Every row has a hidden score. In each pair, how much higher is the second row's than the first's? 15 means about the same, 30 much higher and 0 much lower. The score is a weighted sum of the row's numbers plus the product of two more (or one squared), each taken from its middle value.
tensor([44, -12, -18, 19, 24, -39, -2, 36, -32, 30, -9, -14, 6,
        58])
tensor([-34, -11, 19, 14, 44, 9, 41, -4, 7, -25, 41, 2, 38,
        -27]) ~ 19
tensor([56, -71, -31, 76, 40, -44, 48, 66, -64, 43, 58, 4, 46,
        60])
tensor([-54, 12, -7, -37, -14, 10, -14, -48, 13, -50, -22, -25, -13,
        -52]) ~ 21
tensor([-40, -2, 3, 13, 37, 10, 35, -29, 1, -39, 34, -16, 39,
        -36])
tensor([4, 8, -50, -19, 34, -40, -17, -2, -10, -14, -28, -34, 5,
        5]) ~ 7
tensor([3, -17, 2, 31, 5, -6, 29, 15, -7, -2, 32, 6, 25,
        9])
tensor([8, -1, 5, 29, 30, -5, 43, 9, -1, -8, 33, -11, 52,
        7]) ~ 19
tensor([18, 2, 23, -21, -65, 7, -54, 5, 7, 27, -35, 23, -70,
        12])
tensor([-54, 54, 64, -20, -36, 112, 12, -39, 69, -1, -21, 47, -33,
        -46]) ~ 29
tensor([-2, -14, -30, 16, 3, -33, 18, 19, -29, -8, 17, -23, 13,
        10])
tensor([-21, 45, 1, -20, -3, 8, -15, -23, 26, -26, -20, -17, -18,
        -21]) ~ 18
tensor([-15, 40, 54, -17, 6, 31, 9, -37, 67, 2, -23, 4, -25,
        -17])
tensor([26, -8, -29, 38, 69, -29, 39, 43, -37, 15, 22, -20, 46,
        34]) ~ 4
tensor([-34, -9, 19, 4, -1, 32, 24, -18, 6, -25, 24, 1, 6,
        -31])
tensor([-36, 0, -9, -23, -4, -6, -5, -31, -3, -44, -16, -25, -3,
        -37]) ~ 13
tensor([-6, -8, 5, 17, 58, -5, 36, 13, -14, -7, 38, -8, 65,
        2])
tensor([21, 12, 20, -20, -54, 15, -54, 1, 17, 25, -45, 16, -66,
        17]) ~ 13
tensor([-6, -7, 1, 16, 10, 4, 23, 0, -7, -6, 20, -1, 18, -6])
tensor([-29, 6, 2, 0, 6, 19, 24, -12, 7, -26, 12, 7, 16,
        -30]) ~ 15
tensor([12, -53, 15, 44, -14, -9, 30, 25, -39, 17, 47, 17, 4,
        10])
tensor([18, -55, 0, 19, -54, -21, -16, 19, -41, 18, 7, 15, -36,
        16]) ~ 10
tensor([-39, -6, 13, 4, 12, 9, 35, -25, 6, -35, 27, -7, 25,
        -37])
tensor([-52, 13, -5, -37, -14, 4, -15, -46, 5, -51, -21, -30, -17,
        -53]) ~ 16
tensor([-8, 29, 17, -45, -4, 22, -18, -23, 32, 14, -42, 15, -21,
        -12])
tensor([40, -34, -24, 38, 11, -28, 12, 30, -18, 23, 20, 7, 23,
        43]) ~ 8
tensor([-67, 38, -15, -62, -7, 9, -25, -65, 29, -69, -44, -44, -15,
        -64])
tensor([18, -53, 2, 19, -56, -19, -13, 16, -41, 20, 8, 15, -36,
        14]) ~ 8
tensor([23, -51, 6, 27, -54, -20, -3, 30, -40, 26, 14, 20, -34,
        22])
tensor([36, 2, 10, 29, -8, 9, -4, 13, 1, 48, 13, 50, 12, 23]) ~ 13
tensor([-34, 9, 2, 9, 42, 4, 39, -22, 5, -40, 20, -23, 44,
        -31])
tensor([-47, 26, -6, -48, -6, 12, -18, -53, 22, -52, -29, -24, -12,
        -52]) ~ 9
tensor([4, -17, -24, 29, -2, -25, 14, 17, -26, 0, 18, -15, 5,
        11])
tensor([0, 9, -9, 13, 65, -12, 31, 9, 5, -11, 25, 2, 67,
        5]) ~ 12
tensor([26, -62, -34, 44, 11, -46, 30, 38, -64, 15, 40, -8, 21,
        33])
tensor([-9, 33, -29, -33, 46, -23, -11, -31, 16, -31, -32, -25, 14,
        -9]) ~ 13
tensor([51, -12, -10, 47, 26, -33, 17, 66, -30, 51, 40, 6, 31,
        64])
tensor([38, -7, -32, 24, 30, -22, 5, 32, -22, 24, 14, 7, 15,
        37]) ~ 7
tensor([11, -50, 23, 42, -27, 3, 28, 23, -29, 10, 41, 20, 2,
        13])
tensor([12, -25, 1, -6, -55, -6, -34, 1, -19, 15, -19, 11, -48,
        7]) ~ 11
tensor([4, 15, 3, -6, -13, -1, -15, 3, 15, 6, -4, -10, -17,
        10])
tensor([-21, 12, -10, -14, -11, 5, -6, -18, 12, -21, -9, -15, -9,
        -17]) ~ 12
tensor([31, 5, 48, -4, -13, 27, -15, 14, 23, 31, 22, 37, -22,
        12])
tensor([35, -4, 39, 5, -64, 26, -30, 21, 6, 41, 1, 33, -56,
        26]) ~ 18
tensor([-1, -19, -15, 17, 4, -18, 22, 7, -20, -6, 16, -10, 11,
        3])
tensor([18, -14, 6, 3, -52, -9, -32, 14, -11, 24, -12, 14, -41,
        14]) ~ 13
tensor([-34, 25, -8, -27, 11, 6, -5, -35, 12, -29, -22, -21, 0,
        -37])
tensor([-6, 17, 17, 1, 7, 26, 1, -5, 31, -10, -7, 11, -6,
        -10]) ~ 12
tensor([36, -74, -21, 67, 36, -46, 57, 52, -69, 25, 70, -3, 50,
        44])
tensor([52, -66, -16, 74, 37, -45, 61, 62, -67, 44, 65, 20, 47,
        60]) ~ 14
tensor([-40, 40, 60, -2, -8, 59, 9, -43, 60, -2, 35, 45, -10,
        -42])
tensor([39, -37, 0, 23, -37, -21, -21, 32, -26, 38, -1, 19, -28,
        34]) ~ 6
tensor([1, -6, 4, 11, -16, -3, 3, 5, -13, 3, 10, 5, -3,
        6])
tensor([40, -25, 21, 15, -39, 8, -9, 33, -15, 55, 9, 32, -26,
        37]) ~ 18
tensor([21, 17, 13, -21, -55, 16, -41, 4, 7, 28, -38, 24, -46,
        16])
tensor([5, 20, 3, -13, -19, -3, -27, 5, 15, 6, -28, 13, -22,
        2]) ~ 17
tensor([13, 16, -55, -16, 43, -40, -8, 7, -14, -11, -26, -37, 12,
        24])
tensor([17, 5, 15, 27, -21, 29, -6, 7, 13, 52, -5, 37, -16,
        9]) ~ 22
tensor([14, -54, 11, 45, -10, -5, 29, 27, -32, 21, 50, 20, 9,
        16])
tensor([-41, 44, -34, -66, 15, -8, -27, -45, 27, -51, -58, -50, 0,
        -39]) ~ 15
tensor([-42, 6, 12, -2, 12, 15, 18, -28, 11, -31, 19, -6, 29,
        -44])
tensor([-29, 62, 45, -30, -8, 63, -4, -42, 70, -32, -25, 11, 5,
        -28]) ~ 16
tensor([16, 1, 11, -4, -54, 5, -29, 13, 9, 24, -15, 20, -43,
        12])
tensor([8, -13, 12, 28, -9, -1, 22, 20, -6, 10, 31, 8, 4,
        10]) ~ 19
tensor([-5, 52, 24, -29, -14, 25, -37, -25, 42, -10, -54, 11, -22,
        -19])
tensor([3, -15, -10, 12, 5, -6, 21, 11, -25, -9, 17, -6, 8,
        -1]) ~ 15
tensor([5, 6, -1, -26, -11, -13, -23, 3, 4, 3, -28, 1, -15,
        5])
tensor([-52, 24, -2, -52, -26, 12, -34, -53, 26, -52, -40, -20, -28,
        -51]) ~ 20
tensor([-17, 23, -27, -33, 7, -12, -20, -19, 10, -36, -33, -31, -13,
        -9])
tensor([-33, 6, -21, -8, 30, -1, 32, -19, 3, -34, 25, -30, 43,
        -33]) ~ 15
tensor([-54, 19, -31, -36, 42, -15, -1, -48, 5, -62, -17, -47, 18,
        -46])
tensor([18, 20, 3, -26, -55, 2, -65, -6, 12, 21, -49, 2, -61,
        9]) ~ 11
tensor([-26, -2, 8, -3, 12, 17, 31, -21, 9, -27, 20, -5, 27,
        -28])
tensor([-49, 13, -23, -41, 25, -8, 1, -47, 2, -59, -19, -36, 14,
        -49]) ~ 14
tensor([-62, 29, -11, -64, -16, 7, -28, -64, 26, -65, -45, -37, -24,
        -61])
tensor([-49, 6, 25, -6, 15, 25, 28, -33, 13, -41, 19, 0, 16,
        -49]) ~ 18
tensor([-44, -2, 10, 1, 13, 18, 33, -21, 10, -32, 23, -13, 21,
        -36])
tensor([-10, -1, -3, 2, -12, 6, -2, -4, -3, -10, 1, -6, -1,
        -9]) ~ 10
tensor([-23, 14, -13, -14, 35, -5, 16, -17, 7, -20, -9, -16, 23,
        -15])
tensor([28, -74, -21, 69, 35, -45, 55, 48, -64, 27, 66, 4, 49,
        41]) ~ 10
tensor([47, -2, -36, 23, 34, -35, 11, 45, -19, 30, 25, -19, 26,
        44])
tensor([16, 18, -3, -30, -64, 10, -62, -9, 16, 23, -59, 13, -69,
        15]) ~ 14
tensor([13, -40, 33, 34, -39, 15, 7, 20, -20, 30, 28, 30, -18,
        14])
tensor([8, 9, -5, -3, -12, 0, -10, 5, 0, 4, -6, 5, -14,
        7]) ~ 9
tensor([12, 17, 5, -20, -16, 0, -28, -7, 3, 9, -18, -3, -22,
        8])
tensor([-40, 5, 11, 3, 18, 19, 26, -27, 14, -40, 25, -10, 31,
        -41]) ~ 17
tensor([-36, 71, 83, -38, -24, 82, -11, -47, 94, -25, -4, 29, -18,
        -47])
tensor([-10, 47, 1, -32, -2, 28, -36, -36, 32, -6, -25, -13, -2,
        -23]) ~ 12
tensor([16, -45, 7, 13, -55, -14, -16, 18, -38, 24, 1, 14, -35,
        13])
tensor([61, -33, -10, 37, 11, -19, 10, 49, -13, 67, 28, 34, 9,
        59]) ~ 15
tensor([30, -71, -23, 65, 34, -46, 57, 54, -65, 20, 69, 4, 41,
        40])
tensor([-27, 46, 40, -29, 9, 65, 24, -32, 77, -12, -11, 20, 25,
        -50]) ~ 22
tensor([2, 0, 11, -6, -51, 9, -20, -4, -3, 7, -12, 13, -40,
        -5])
tensor([-51, 60, 52, -27, -21, 74, 0, -16, 72, -16, -15, 39, 9,
        -42]) ~ 23
tensor([37, -39, 23, 38, -43, 6, 5, 47, -17, 53, 25, 40, -17,
        33])
tensor([-30, 48, -5, -7, 24, 11, 21, -15, 54, -12, -3, 1, 27,
        -12]) ~ 14
tensor([30, -65, -18, 64, 30, -41, 56, 48, -61, 25, 69, 1, 50,
        34])
tensor([58, -47, -15, 57, 37, -40, 45, 63, -52, 47, 54, 13, 38,
        60]) ~ 15
tensor([24, -38, 25, 26, -61, 8, -10, 22, -19, 35, 16, 36, -36,
        22])
tensor([38, -64, -13, 69, 34, -43, 49, 51, -66, 29, 64, 7, 41,
        41]) ~ 13
tensor([-54, 30, -12, -48, 23, 3, -12, -54, 24, -66, -27, -40, 2,
        -49])
tensor([-13, 16, -27, -31, 18, -20, -17, -14, 9, -21, -31, -24, -3,
        -12]) ~ 9
tensor([3, 17, -3, -16, -20, 5, -18, -1, 12, -2, -36, -3, -24,
        3])
tensor([-8, 4, 2, 16, 66, 6, 26, 17, -5, -14, 15, -7, 56,
        2]) ~ 19
tensor([-6, -3, 2, 8, 12, 2, 26, -1, -8, -15, 20, -7, 18,
        -1])
tensor([36, -66, -21, 53, 10, -47, 27, 51, -64, 25, 44, 0, 19,
        44]) ~ 11
tensor([42, -19, -29, 46, 42, -28, 31, 39, -33, 26, 23, -10, 31,
        51])
tensor([26, -35, -5, 7, -34, -21, -20, 23, -31, 28, -7, 9, -32,
        25]) ~ 12
tensor([44, -23, -24, 33, 47, -37, 36, 35, -35, 27, 34, -10, 26,
        37])
tensor([8, 16, 18, -8, -17, 22, -5, 5, 11, 16, -14, 12, -9,
        9]) ~ 16
tensor([33, -13, 8, 25, -14, 1, 10, 21, -19, 31, 19, 24, 1,
        25])
tensor([33, -65, -26, 64, 39, -45, 50, 53, -64, 19, 63, -5, 44,
        39]) ~ 12
tensor([19, -37, -6, 10, -37, -16, -12, 17, -31, 18, 0, 10, -26,
        17])
tensor([-51, 2, -3, -34, -14, 2, -11, -44, 3, -48, -16, -25, -13,
        -47]) ~ 21
tensor([-47, -13, 15, 6, 32, 8, 47, -28, 7, -32, 26, -10, 47,
        -41])
tensor([-13, 41, -4, -44, 17, 3, 5, -29, 33, -13, -28, -11, 24,
        -21]) ~ 9
tensor([-34, -5, -11, -28, -1, -10, -9, -29, -2, -37, -7, -26, -3,
        -35])
tensor([15, -16, -12, 28, 9, -16, 26, 25, -23, 12, 29, -3, 6,
        17]) ~ 18
tensor([1, 27, 18, 13, 12, 33, -1, 11, 22, -12, 11, 33, 27,
        3])
tensor([-9, 37, 50, -17, 32, 13, -12, -33, 41, -4, -56, 19, -29,
        -15]) ~ 20
tensor([21, -43, 10, 27, -50, -14, -6, 26, -34, 25, 12, 22, -31,
        21])
tensor([-6, -7, -14, 15, 38, -14, 42, 7, -9, -6, 37, 7, 42,
        6]) ~ 14
tensor([-32, 19, -4, -28, -2, 6, -16, -36, 18, -41, -29, -18, -9,
        -31])
tensor([20, -16, -66, -7, 22, -64, -15, 13, -44, -5, -16, -44, 5,
        25]) ~ 8
tensor([48, -27, -27, 42, 47, -49, 25, 55, -25, 29, 36, 2, 38,
        48])
tensor([-1, 9, 14, -12, -59, 13, -25, -11, 8, -1, -24, 4, -43,
        -8]) ~ 25
tensor([0, 39, 15, -14, 36, 57, -6, -19, 49, 19, 2, 26, 23,
        -40])
tensor([-17, 1, -9, 20, 28, -11, 44, -1, -7, -22, 33, -11, 50,
        -14]) ~ 16
tensor([3, -17, -34, 19, 5, -37, 16, 14, -27, -9, 15, -22, 6,
        11])
tensor([30, -25, -23, 12, 9, -32, -12, 25, -34, 24, -8, 0, -8,
        28]) ~ 11
tensor([-27, 8, -6, -14, 34, -3, 13, -18, 11, -28, -6, -30, 22,
        -21])
tensor([-55, 31, -8, -52, -8, 11, -25, -56, 23, -51, -32, -31, -19,
        -56]) ~ 14
tensor([30, -27, -1, 14, -31, -16, -19, 18, -27, 25, -12, 10, -28,
        23])
tensor([21, 2, -84, -12, 48, -64, -18, 8, -33, -15, -28, -55, 6,
        25]) ~ 9
tensor([-39, -6, -12, -20, 0, -7, -7, -32, -5, -40, -12, -26, -6,
        -34])
tensor([-27, 55, -9, -36, 36, 10, -11, -25, 41, -34, -31, -40, 11,
        -25]) ~ 17
tensor([31, 5, 27, 20, 15, 27, -1, 29, 9, 41, 27, 16, -1, 18])
tensor([-10, 61, 23, -12, 25, 32, -12, -9, 40, -1, -14, -3, 45,
        -11]) ~ 11
tensor([-32, 40, 78, -2, -8, 85, 24, -35, 42, 7, 16, 26, 6,
        -28])
tensor([38, 0, 22, 17, -44, 21, -17, 18, 8, 44, 2, 28, -24,
        20]) ~ 4
tensor([-1, 9, -6, -8, -10, 3, -11, 2, 7, -3, -10, -8, -6,
        -1])
tensor([20, -13, -67, -2, 41, -65, -7, 17, -41, -9, -13, -50, 15,
        24]) ~ 10
tensor([-46, 6, -1, -19, 27, -1, 20, -34, 3, -48, 7, -26, 18,
        -45])
tensor([-39, 40, -43, -66, 32, -16, -31, -51, 30, -54, -62, -51, 7,
        -46]) ~ 6
tensor([3, 18, 2, -5, -2, -1, -9, -2, 6, 7, -13, 1, -5,
        6])
tensor([-49, 31, 1, -55, -25, 17, -36, -54, 31, -43, -44, -25, -31,
        -54]) ~ 15
tensor([-47, -8, 19, 5, 10, 21, 32, -29, 8, -42, 26, -5, 19,
        -41])
tensor([-69, 25, -9, -59, -8, 11, -22, -64, 20, -65, -34, -44, -11,
        -67]) ~ 14
tensor([56, -10, -35, 42, 45, -41, 30, 54, -44, 32, 16, -9, 33,
        41])
tensor([10, -13, 34, 18, -37, 16, -4, 12, -8, 22, 17, 32, -16,
        6]) ~ 20
tensor([15, -47, 14, 17, -55, -12, -15, 17, -33, 21, 9, 21, -38,
        14])
tensor([15, 5, -69, -5, 41, -54, -7, 13, -28, -10, -20, -42, 20,
        25]) ~ 11
tensor([15, -18, 19, 10, -25, 16, -5, 11, -3, 26, 4, 34, -13,
        12])
tensor([17, 8, 13, -12, -53, 5, -56, 3, 8, 29, -37, 25, -54,
        14]) ~ 14
tensor([-1, 6, -55, -16, 35, -37, -11, 1, -12, -22, -27, -38, 13,
        0])
tensor([45, -18, -20, 30, 31, -31, 21, 49, -38, 31, 27, -9, 37,
        61]) ~ 19
tensor([-58, 34, -16, -62, -14, 8, -36, -66, 27, -69, -52, -38, -25,
        -64])
tensor([4, -1, 13, 0, -52, 9, -25, 4, 0, 16, -9, 17, -40,
        7]) ~ 16
tensor([-13, 44, 8, -17, 49, 18, 1, -28, 36, -22, -20, 23, 42,
        5])
tensor([-4, 43, 28, -26, 19, 51, 7, -20, 60, -17, -4, 27, 6,
        -24]) ~ 13
tensor([-30, -7, -4, -19, -10, -3, -2, -26, -6, -34, -8, -17, -12,
        -28])
tensor([-33, -3, 16, 6, 7, 14, 32, -15, 6, -31, 18, 0, 3,
        -28]) ~ 20
tensor([33, -64, -22, 60, 33, -44, 54, 45, -61, 25, 58, -2, 40,
        41])
tensor([-11, -14, -7, 16, 35, -9, 34, 6, -6, -13, 28, -5, 49,
        -16]) ~ 12
tensor([-43, -5, 12, -4, 16, 21, 30, -26, 10, -36, 21, -2, 27,
        -44])
tensor([-27, 46, 58, 4, -36, 75, -16, -38, 85, -7, -5, 56, -16,
        -18]) ~ 12
tensor([-35, 1, -5, 1, 40, 5, 25, -18, 6, -42, 20, -25, 29,
        -29])
tensor([47, -30, -6, 38, 20, -16, 10, 36, -17, 25, 27, 19, 18,
        45]) ~ 6
tensor([15, 6, -72, -30, 45, -62, -24, 16, -23, -4, -37, -50, 11,
        17])
tensor([46, -15, -26, 39, 36, -36, 20, 35, -21, 33, 28, -8, 24,
        38]) ~ 21
tensor([56, -20, -13, 47, 28, -23, 14, 54, -29, 56, 23, -2, 39,
        67])
tensor([12, -17, -1, -7, -45, -13, -32, 1, -16, 14, -20, 3, -42,
        4]) ~ 9
tensor([7, -1, 14, 0, -50, 2, -22, 3, 2, 11, -13, 11, -33,
        4])
tensor([50, 8, 20, 11, -40, 15, -26, 25, 5, 69, -8, 33, -27,
        31]) ~ 25
tensor([-32, -5, -7, -19, -13, -8, -8, -27, -8, -30, -12, -23, -8,
        -27])
tensor([49, -15, -36, 44, 33, -42, 49, 44, -24, 27, 46, -2, 58,
        53]) ~ 10
tensor([31, -63, -26, 45, 9, -43, 31, 40, -58, 21, 39, -1, 17,
        35])
tensor([-9, 24, 1, -22, 56, -6, 23, -17, 17, 4, -13, -8, 29,
        0]) ~ 21
tensor([0, -12, -20, 19, 19, -11, 20, 7, -18, -10, 18, -9, 20,
        9])
tensor([-7, 56, 10, -42, 20, 40, 4, -25, 50, -24, 0, 9, 17,
        -23]) ~ 6
tensor([5, 8, 36, -5, -25, 20, -5, 4, 17, 32, 6, 14, -22,
        8])
tensor([22, -52, 0, 29, -29, -25, 5, 33, -44, 27, 22, 12, -16,
        24]) ~ 4
tensor([9, -5, -9, -23, -38, -12, -44, -2, -7, 8, -30, 2, -46,
        7])
tensor([20, 8, -75, -20, 36, -59, -27, 9, -17, -10, -36, -51, 8,
        18]) ~ 9
tensor([34, -17, 30, 17, -69, 15, -22, 25, -10, 49, 1, 48, -40,
        34])
tensor([-28, 47, -33, -56, 27, -11, -30, -43, 25, -33, -43, -44, -7,
        -27]) ~ 13
tensor([-36, -2, -9, -29, -4, -4, -5, -33, -2, -29, -17, -23, -8,
        -33])
tensor([-62, 35, -11, -59, -28, 13, -41, -59, 23, -61, -48, -36, -31,
        -58]) ~ 18
tensor([-66, 24, -10, -56, -9, 11, -20, -61, 20, -65, -33, -38, -18,
        -65])
tensor([28, -11, 7, 18, 8, -3, 22, 24, -9, 25, 7, 21, 5,
        30]) ~ 8
tensor([38, -50, 27, 45, -53, -3, 0, 40, -34, 51, 25, 40, -31,
        36])
tensor([-11, 38, -14, -42, 39, 24, 0, -27, 27, -38, 7, -23, 29,
        -20]) ~ 5
tensor([19, 17, -74, -19, 33, -61, -26, 9, -24, -20, -50, -50, 1,
        15])
tensor([20, -4, 16, 11, 10, 11, 4, 18, -11, 13, 2, 5, 1,
        8]) ~ 19
tensor([-29, -8, -10, -21, -12, -9, -5, -25, -11, -39, -12, -20, -7,
        -28])
tensor([-20, 38, 23, -22, 11, 48, 5, -36, 60, 1, -15, 10, 18,
        -27]) ~ 20
tensor([-6, 37, -21, -15, 10, 11, -15, -24, 38, -15, -17, -24, 15,
        -25])
tensor([22, 14, -40, -10, 38, -39, -14, 14, -25, 3, -21, -33, 13,
        15]) ~ 20
tensor([-43, 51, 68, -28, -13, 71, -15, -36, 64, -7, 14, 42, -20,
        -37])
tensor([-31, 50, 74, -21, -18, 90, -32, -32, 56, -15, -13, 19, -21,
        -45]) ~ 17
tensor([-31, 2, -2, 1, 40, 8, 30, -22, 8, -39, 23, -19, 31,
        -35])
tensor([2, 14, -1, -16, -7, -2, -13, -9, 9, -3, -2, -4, -12,
        1]) ~ 14
tensor([50, -18, -27, 33, 41, -34, 38, 43, -33, 36, 38, -5, 23,
        49])
tensor([19, 1, -28, 14, -2, -22, 8, 22, -5, 6, 1, -16, 8,
        17]) ~ 11
tensor([-25, -11, -2, 29, 36, -11, 41, 6, -9, -25, 38, -12, 45,
        -10])
tensor([-45, 14, -27, -34, 29, -2, -3, -40, 4, -57, -18, -43, 16,
        -47]) ~ 10
tensor([-1, 18, 10, -13, -40, 10, -28, -7, 14, 1, -22, 10, -40,
        -2])
tensor([32, -58, -25, 51, 28, -41, 38, 45, -61, 20, 47, -6, 33,
        33]) ~ 12
tensor([2, 40, 38, 5, 40, 31, -8, -13, 51, -7, -10, 17, 12,
        11])
tensor([-28, 15, -12, -22, 6, 1, -2, -28, 7, -30, -21, -27, 3,
        -26]) ~ 16
tensor([-34, 3, 0, -2, 39, -5, 31, -23, 12, -38, 25, -20, 37,
        -28])
tensor([6, -10, 9, 15, 39, -3, 44, 16, -5, -8, 25, -10, 45,
        7]) ~ 15
tensor([5, 10, -2, 2, -5, 4, -15, 11, 13, 6, -10, -3, 3,
        8])
tensor([-8, 20, 2, 17, 50, -21, 49, 5, 15, -15, 27, -26, 49,
        -8]) ~ 23
tensor([-40, 26, 14, -16, 23, 30, 27, -38, 13, -39, -2, -7, 22,
        -35])
tensor([53, -18, -37, 55, 29, -52, 28, 60, -17, 27, 28, -7, 42,
        53]) ~ 2
tensor([29, -60, -25, 59, 30, -46, 50, 51, -60, 16, 52, 1, 43,
        40])
tensor([-17, 14, 12, -9, -2, 16, -10, -11, 13, -10, -12, 1, -9,
        -10]) ~ 20
tensor([18, -19, 0, -1, -46, -13, -29, 11, -17, 21, -18, 10, -42,
        17])
tensor([25, -24, -2, 0, -42, -14, -27, 14, -22, 22, -9, 14, -36,
        22]) ~ 12
tensor([-43, 38, -44, -74, 22, -11, -41, -52, 13, -54, -62, -51, -15,
        -40])
tensor([-4, 32, 22, -12, -10, 32, -28, -13, 52, 3, -39, 8, -13,
        3]) ~ 18
tensor([-20, 6, -4, -23, 2, 0, -12, -19, 11, -15, -8, -17, 0,
        -22])
tensor([52, -44, 1, 46, 11, -27, 20, 48, -24, 51, 33, 22, 7,
        52]) ~ 16
tensor([4, -13, -31, 17, 6, -30, 15, 18, -29, -9, 16, -24, 8,
        14])
tensor([29, -56, 39, 36, -39, 11, 13, 37, -31, 44, 33, 43, -18,
        25]) ~ 16
tensor([2, 0, -55, -15, 35, -39, -13, 5, -17, -15, -31, -40, 17,
        5])
tensor([28, -3, 11, 19, -9, -5, 10, 33, -3, 23, 3, 13, 3, 23]) ~ 20
tensor([35, -7, 3, 23, 4, -13, -2, 33, -16, 38, 11, 31, 5,
        38])
tensor([33, 0, 42, 20, -7, 0, -15, 21, 11, 50, -9, 41, -13,
        23]) ~ 21
tensor([-41, 62, 52, -38, -14, 66, -11, -42, 68, -12, -31, 27, -17,
        -49])
tensor([22, -49, 24, 29, -65, -2, -9, 29, -31, 36, 14, 34, -40,
        23]) ~ 10
tensor([-23, 30, -39, -38, 56, -37, -11, -23, 10, -32, -37, -33, 29,
        -9])
tensor([-60, 28, -13, -59, -6, 2, -31, -61, 19, -62, -45, -40, -19,
        -60]) ~ 18
tensor([-16, 41, -37, -39, 33, -13, -22, -33, 10, -29, -62, -39, 7,
        -23])
tensor([-62, 26, -8, -54, -7, 4, -17, -58, 22, -61, -31, -34, -16,
        -59]) ~ 20
tensor([19, 5, 13, -23, -49, 11, -47, 0, 3, 20, -28, 23, -55,
        14])
tensor([7, -3, 5, -6, -3, 0, 2, 9, -18, 9, 2, 2, 4,
        11]) ~ 19
tensor([28, -9, -30, 52, 54, -32, 41, 40, -25, 10, 58, -20, 60,
        39])
tensor([28, -4, 0, -10, -45, -13, -43, 10, -11, 19, -29, 5, -47,
        20]) ~ 14
tensor([25, -47, 19, 42, -26, -6, 17, 35, -27, 36, 35, 29, -10,
        27])
tensor([49, -24, 0, 42, 13, -20, 4, 35, -5, 45, 15, 24, 6,
        44]) ~ 9
tensor([40, -58, 23, 44, -53, -7, 0, 46, -40, 48, 29, 40, -28,
        37])
tensor([26, -10, -1, 1, -42, -10, -31, 16, -9, 24, -13, 9, -40,
        27]) ~ 14
tensor([-27, 4, -14, -28, 1, 1, -5, -27, 9, -34, -16, -17, 6,
        -28])
tensor([-24, 40, 19, -17, -6, 32, -9, -17, 50, 1, -2, 3, -2,
        -26]) ~ 19
tensor([25, 3, 22, 18, -14, 19, -4, 17, 13, 44, 11, 41, -18,
        4])
tensor([13, -3, -4, 7, -6, -2, -3, 12, -8, 17, 2, 10, -8, 14]) ~ 13
tensor([32, -5, 25, 3, -47, 20, -20, 13, 5, 37, -12, 40, -44,
        25])
tensor([11, 12, -44, -24, 20, -33, -30, -2, -15, -13, -39, -36, -1,
        7]) ~ 12
tensor([9, -11, -66, -11, 23, -62, -11, 2, -34, -17, -22, -48, 6,
        12])
tensor([13, -1, 3, 6, -7, 10, 12, 8, -1, 20, -9, 10, -1, 10]) ~ 23
tensor([-51, -7, -8, -35, -17, -4, -12, -44, -4, -51, -17, -31, -14,
        -50])
tensor([-19, 18, 11, -38, -22, 16, -20, -27, 21, -27, -30, 3, -22,
        -25]) ~ 8
tensor([-52, 11, -7, -43, -15, 6, -16, -52, 12, -51, -23, -30, -13,
        -54])
tensor([36, -65, -22, 60, 42, -37, 59, 58, -62, 25, 63, 7, 47,
        45]) ~ 11
tensor([-46, 16, -31, -48, 35, -11, 2, -46, 6, -60, -32, -44, 15,
        -43])
tensor([-33, 21, 39, -15, -5, 87, 10, -16, 63, -14, 6, 29, -6,
        -31]) ~ 17
tensor([8, 3, 38, -8, -32, 24, 4, 3, 28, 21, -10, 31, -16,
        -3])
tensor([-63, 33, -14, -62, -14, 7, -32, -63, 25, -65, -47, -40, -26,
        -60]) ~ 17
tensor([-47, 60, 42, -37, -28, 72, -22, -46, 68, -12, -20, 24, -27,
        -55])
tensor([25, -7, -24, 27, 24, -30, 10, 35, -20, 23, 5, 6, 26,
        37]) ~ 8
tensor([27, -15, 15, 21, -25, 4, -7, 25, -6, 33, 7, 18, -20,
        25])
tensor([15, 16, -6, -16, -14, -2, -17, 3, 12, 5, -13, 5, -26,
        11]) ~ 8
tensor([-6, 13, -53, -16, 57, -35, -5, -12, -11, -23, -36, -49, 23,
        2])
tensor([19, -15, -30, 25, -2, -27, 13, 20, -27, 2, 14, -17, 4,
        18]) ~ 14
tensor([26, 9, 9, -10, -43, 8, -45, 4, 19, 27, -40, 17, -49,
        11])
tensor([40, -18, -1, 35, 25, -3, 4, 34, -27, 39, 8, 25, 14,
        40]) ~ 14
tensor([22, -37, 26, 29, -57, 9, -6, 21, -23, 32, 18, 35, -32,
        21])
tensor([37, -75, -22, 68, 28, -46, 56, 58, -66, 30, 62, 2, 44,
        41]) ~ 11
tensor([61, -41, 1, 53, 19, -18, 8, 65, -39, 60, 16, 28, 19,
        66])
tensor([2, 7, -11, -11, -9, -1, -10, -9, 7, 0, -9, -6, -11,
        -2]) ~ 16
tensor([6, 45, 24, -4, 44, 30, 19, 2, 46, -22, -30, 32, 23,
        1])
tensor([27, -47, 26, 30, -62, 2, -5, 29, -26, 40, 17, 38, -37,
        25]) ~ 26
tensor([-42, 45, -31, -72, 13, -9, -34, -48, 26, -59, -65, -54, -9,
        -41])
tensor([-29, 15, 5, -24, 11, 28, -4, -34, 19, -32, -4, -1, 9,
        -29]) ~ 12
tensor([-35, -7, -9, -18, -3, -8, -2, -27, -7, -32, -7, -19, -2,
        -30])
tensor([-19, 9, -1, -9, -12, 7, -6, -16, 10, -22, -9, -17, -12,
        -19]) ~ 15
tensor([-22, 17, 30, -32, -63, 27, -46, -32, 32, -11, -32, 18, -52,
        -27])
tensor([-55, 46, 52, -57, -25, 63, -30, -55, 65, -37, -29, 11, -20,
        -54]) ~ 18
tensor([18, 3, -25, 12, 15, -21, 17, 17, -5, 3, 9, -16, 16,
        14])
tensor([39, -2, 27, 4, -36, 12, -30, 22, 5, 46, -5, 43, -49,
        32]) ~ 13
